In the rows, 128 means zero.
The rows below come in pairs that one turn or mirror swaps. Which row does each named row swap with?
Ganak: [133 114 109 124 149 151 123 114 131 148 144 143 107]
giru: [138 134 132 136 151 167 126 125 121 131 139 117 110]
dugi: [122  95 118 167 142 111 117 164 144  99 121 119 123]
vuset: [150 114 127 156 143 140 125 117 107 139 126 147 110]
kibop: [127  91 102 160 130 106 121 146 163 127 131 145 118]
Vum: [126  85 107 169 128 108 113 145 159 120 123 138 124]
niduf: [125 126 140 114 134 147 108 138 130 139 122 111 103]
lof: [131 113 115 129 146 161 115 109 128 146 145 138 109]
vis: [103 122 140 132 153 163 139 115 131 132 131 124 113]
Pofe: [106  97 111 165 127 132 116 166 147 102 112 121 116]
rute: [125 121 128 117 160 133 135 140 121 134 137 100 114]
Sud: [124  88 107 169 128 111 114 145 165 123 130 139 123]
fifu: [106  98 131 167 133 115 141 149 160 109 112 117 124]
zuzo: [133 112 114 129 148 159 115 107 122 144 140 137 112]
koza: [105 112 141 137 142 162 150 115 139 117 120 117 117]
devu: [129 120 126 128 160 162 118 129 109 120 136 117 112]
Relun: [106 112 135 122 166 142 110 113 114 123 129 119 113]
bufak: [120 109 135 142 119 112 107 164 156 125 113 112 110]
remev: [131  92 139 164 135 117 133 151 168 116 107 117 109]
pobem: [113 120 118 130 143 176 117 135 116 121 125 119 105]
zeze: [133 103 106 131 144 148 109 109 125 141 145 147 109]
pelel: [135 113 112 125 147 158 115 110 122 143 139 136 106]
buzi: [129 125 133 138 153 161 123 115 107 128 131 117 115]
fafi: [100  91 128 154 150 101 108 144 145 107 115 120 123]
pib: [146 100 123 179 131 112 124 137 129 128 117 148 119]
rezo: [133 111 108 130 147 163 116 110 125 142 140 136 110]
bino: [ 98  97 134 168 137 117 136 148 164 111 117 126 126]
budez: [120 103 124 142 149 101 134 163 143 120 129 101 121]
zisik: [111 123 138 129 151 163 142 114 127 130 127 117 112]
tun: [101  97 138 159 133 135 150 136 158 105 112 119 127]
rarar: [126  85 100 169 129 114 114 144 161 121 124 139 122]
kes: [128 107 122 177 132 117 124 162 159 107 124 118 122]
tum: [137 115 144 129 153 162 133 118 134 135 121 115  97]
pone: [122  98 125 177 134 108 121 153 146 104 115 118 130]
tebu: [128  87 105 166 128 107 113 149 161 119 122 139 119]
tol: [128  84 100 162 131 111 109 136 153 125 134 147 119]

niduf is swapped with bufak
kibop is swapped with Ganak
pone is swapped with buzi
rezo is swapped with rarar
budez is swapped with rute
tum is swapped with remev
zisik is swapped with fifu
kes is swapped with giru

